In the data rows, the value 128 means zero.
Some points, each followed by its number:
128 141 116 108 125 101 153 142 147 117 151 114 136 142 124 171 111 123 103 86 159 100 114 102 138 83 153 137 124 115 125 101 0
85 180 129 136 147 149 134 165 120 108 128 160 152 124 170 140 67 103 140 181 106 120 128 150 154 160 167 131 121 147 98 124 1
101 160 128 140 140 143 128 153 122 111 128 152 140 121 137 126 86 117 139 162 117 114 127 134 143 145 159 131 122 139 103 122 2
137 160 140 134 161 115 123 114 111 148 74 107 126 168 160 136 120 123 158 213 140 130 105 153 108 144 163 116 123 160 131 182 3
132 131 110 84 134 92 145 132 154 121 145 99 139 160 125 180 99 137 94 76 168 89 117 95 124 76 145 135 127 108 116 99 4
131 165 148 120 164 115 127 112 101 153 80 107 130 161 161 120 114 134 169 218 145 135 110 160 114 139 156 111 114 165 136 192 5
123 115 155 40 127 149 106 77 91 197 114 97 184 145 71 126 122 173 180 101 218 168 113 74 121 120 121 120 74 92 181 148 6
143 147 129 134 141 122 131 123 121 137 92 114 125 151 148 120 124 128 150 188 139 131 105 140 122 131 148 111 111 148 136 171 7
103 124 151 134 156 144 108 116 148 142 85 119 104 142 164 228 116 62 83 85 117 130 106 185 121 225 118 117 183 138 124 108 8
112 144 127 119 134 112 130 145 148 113 176 113 116 122 114 147 111 122 117 71 139 101 126 82 123 85 140 125 113 111 104 76 9
70 105 45 38 117 50 158 122 87 122 146 145 155 112 71 0 145 179 101 92 88 126 167 8 99 0 87 177 156 129 121 118 10
94 160 119 180 100 154 110 128 111 105 153 169 145 99 143 141 100 109 101 109 72 126 160 150 155 159 132 137 162 143 94 95 11
139 79 158 94 151 167 108 132 166 108 111 125 122 125 144 168 135 173 151 149 182 117 121 115 121 165 91 113 116 116 154 126 12
130 94 102 139 102 112 163 152 169 91 131 132 127 99 117 109 115 92 77 59 101 111 113 115 161 138 152 143 171 115 149 149 13
120 104 127 128 114 152 148 141 155 101 119 152 115 89 99 88 128 130 122 122 100 122 135 130 132 161 119 120 144 117 137 149 14
114 141 123 86 100 118 160 139 102 111 153 128 136 111 51 74 113 170 160 127 164 149 133 63 129 56 142 136 89 121 137 119 15
93 185 132 147 141 152 134 167 109 100 131 172 150 117 160 139 64 106 139 197 111 108 129 149 159 153 176 137 122 155 87 120 16
125 155 154 102 146 145 100 107 101 152 116 86 119 148 108 163 132 126 124 110 133 142 119 141 69 146 77 125 135 132 125 112 17
154 164 159 76 117 182 120 146 155 95 147 90 167 139 137 188 48 195 175 138 203 96 96 111 147 147 179 112 59 96 147 109 18
New points follow, each followed by the number of its nearest point above by angle, seen from the average point of the numbered points.
119 129 127 114 147 125 119 125 132 138 97 120 118 134 134 157 124 102 110 103 125 127 114 138 111 160 120 119 155 133 127 122 8
93 147 111 142 98 126 157 125 113 123 148 173 171 100 141 158 123 111 108 121 118 141 153 83 183 98 120 148 130 146 131 123 11
118 95 131 123 103 171 153 150 175 92 117 165 114 73 90 74 114 130 117 121 95 111 135 131 137 189 122 117 157 109 147 164 14
156 130 129 148 133 115 137 133 139 119 110 126 120 141 144 106 141 128 128 179 131 116 102 129 120 115 139 124 119 162 136 160 7
119 100 153 153 110 136 133 105 88 133 150 176 123 119 141 177 163 110 115 156 128 142 162 180 144 139 112 166 154 148 107 120 11
137 84 90 152 88 110 176 164 179 73 137 139 137 77 115 100 106 83 59 46 98 106 104 112 190 140 172 140 173 102 164 159 13
159 107 139 170 118 130 131 130 126 129 124 153 133 135 152 111 151 145 136 195 126 127 155 169 158 132 143 134 113 128 130 157 7
159 88 124 104 140 95 143 104 132 132 85 106 110 155 113 101 166 166 140 160 141 135 124 136 107 112 106 145 111 140 158 157 7
128 153 112 153 131 124 110 137 134 124 152 122 116 137 145 106 114 116 127 129 87 116 121 140 114 131 135 133 136 141 100 105 11
123 114 122 122 110 148 146 142 152 98 124 152 123 92 106 95 122 130 114 124 108 122 134 133 137 154 133 125 141 114 138 140 14
192 139 174 30 105 112 145 65 126 111 107 37 158 176 94 191 160 219 125 144 255 122 31 85 47 70 82 136 74 221 215 142 6
134 136 130 127 113 135 134 147 103 118 156 187 131 116 108 47 145 183 165 220 130 126 184 101 143 72 135 127 78 134 105 120 15
94 180 97 113 108 72 148 205 185 78 255 89 72 122 76 176 82 98 90 0 149 62 115 0 116 0 163 135 95 65 52 0 9
131 110 109 138 115 119 146 143 153 105 126 130 129 110 125 117 114 106 95 88 109 114 118 120 148 139 142 131 150 116 136 135 13
146 67 69 165 75 103 191 182 218 47 129 140 127 62 95 86 101 68 34 10 73 87 89 90 198 153 178 144 197 90 161 166 13
177 183 133 221 15 212 66 125 161 22 179 113 0 26 28 0 131 52 170 84 0 210 164 214 41 203 187 21 172 45 43 134 14
108 112 66 112 83 84 150 124 126 147 182 147 135 84 65 0 145 137 112 42 72 154 179 63 142 57 126 147 136 73 106 116 10
123 176 196 18 174 156 77 62 59 177 105 24 131 180 62 209 164 131 125 69 172 149 99 160 0 177 33 132 166 102 170 112 17
93 123 145 117 162 120 105 106 147 150 92 102 96 133 168 221 115 62 90 44 120 126 104 183 100 203 102 113 206 134 124 111 8
70 124 137 46 111 132 168 151 155 74 110 102 140 109 123 181 113 119 87 45 123 121 77 86 122 153 88 141 157 153 151 146 13
118 132 128 125 142 134 120 124 136 140 98 121 111 131 139 177 114 95 107 97 118 132 111 154 114 175 117 116 163 133 118 112 8
134 133 130 168 129 140 110 131 100 111 124 138 97 114 118 73 152 113 141 178 85 149 127 145 88 146 104 131 143 163 102 131 14
215 34 161 251 101 157 118 151 93 166 106 222 121 144 182 71 241 182 165 255 124 150 230 255 200 166 150 162 69 105 146 198 7
133 120 118 107 128 109 145 121 101 144 136 113 111 121 73 43 169 164 181 115 146 155 134 47 121 45 96 134 70 126 168 139 15
166 99 143 116 116 144 134 135 153 94 98 110 147 125 110 99 98 144 111 147 147 107 109 167 129 170 179 129 138 106 153 194 14
95 184 109 241 150 128 36 110 61 210 168 171 100 124 168 127 128 43 125 163 21 165 223 202 126 162 148 123 172 112 6 49 11
118 50 113 119 84 126 174 149 172 88 107 177 142 101 101 138 116 115 58 96 98 75 120 168 147 168 123 185 196 118 137 145 13
82 118 83 74 118 79 150 130 106 118 145 153 151 107 90 43 133 149 99 99 103 130 163 47 122 41 99 159 155 130 112 121 10
124 104 122 103 138 110 118 100 138 151 125 106 100 136 100 109 140 109 117 78 102 151 130 134 90 137 93 121 159 105 117 130 17
100 125 131 65 136 127 114 109 107 157 115 111 147 142 88 114 113 139 153 107 140 139 125 106 111 139 92 132 138 122 146 133 6
90 138 143 115 175 147 98 121 127 159 81 122 90 138 141 219 122 63 98 72 115 134 108 164 93 217 98 106 190 158 108 86 8
167 109 138 131 108 149 137 146 151 83 98 114 142 121 102 94 96 135 108 155 140 110 103 163 134 170 185 135 134 107 148 185 14
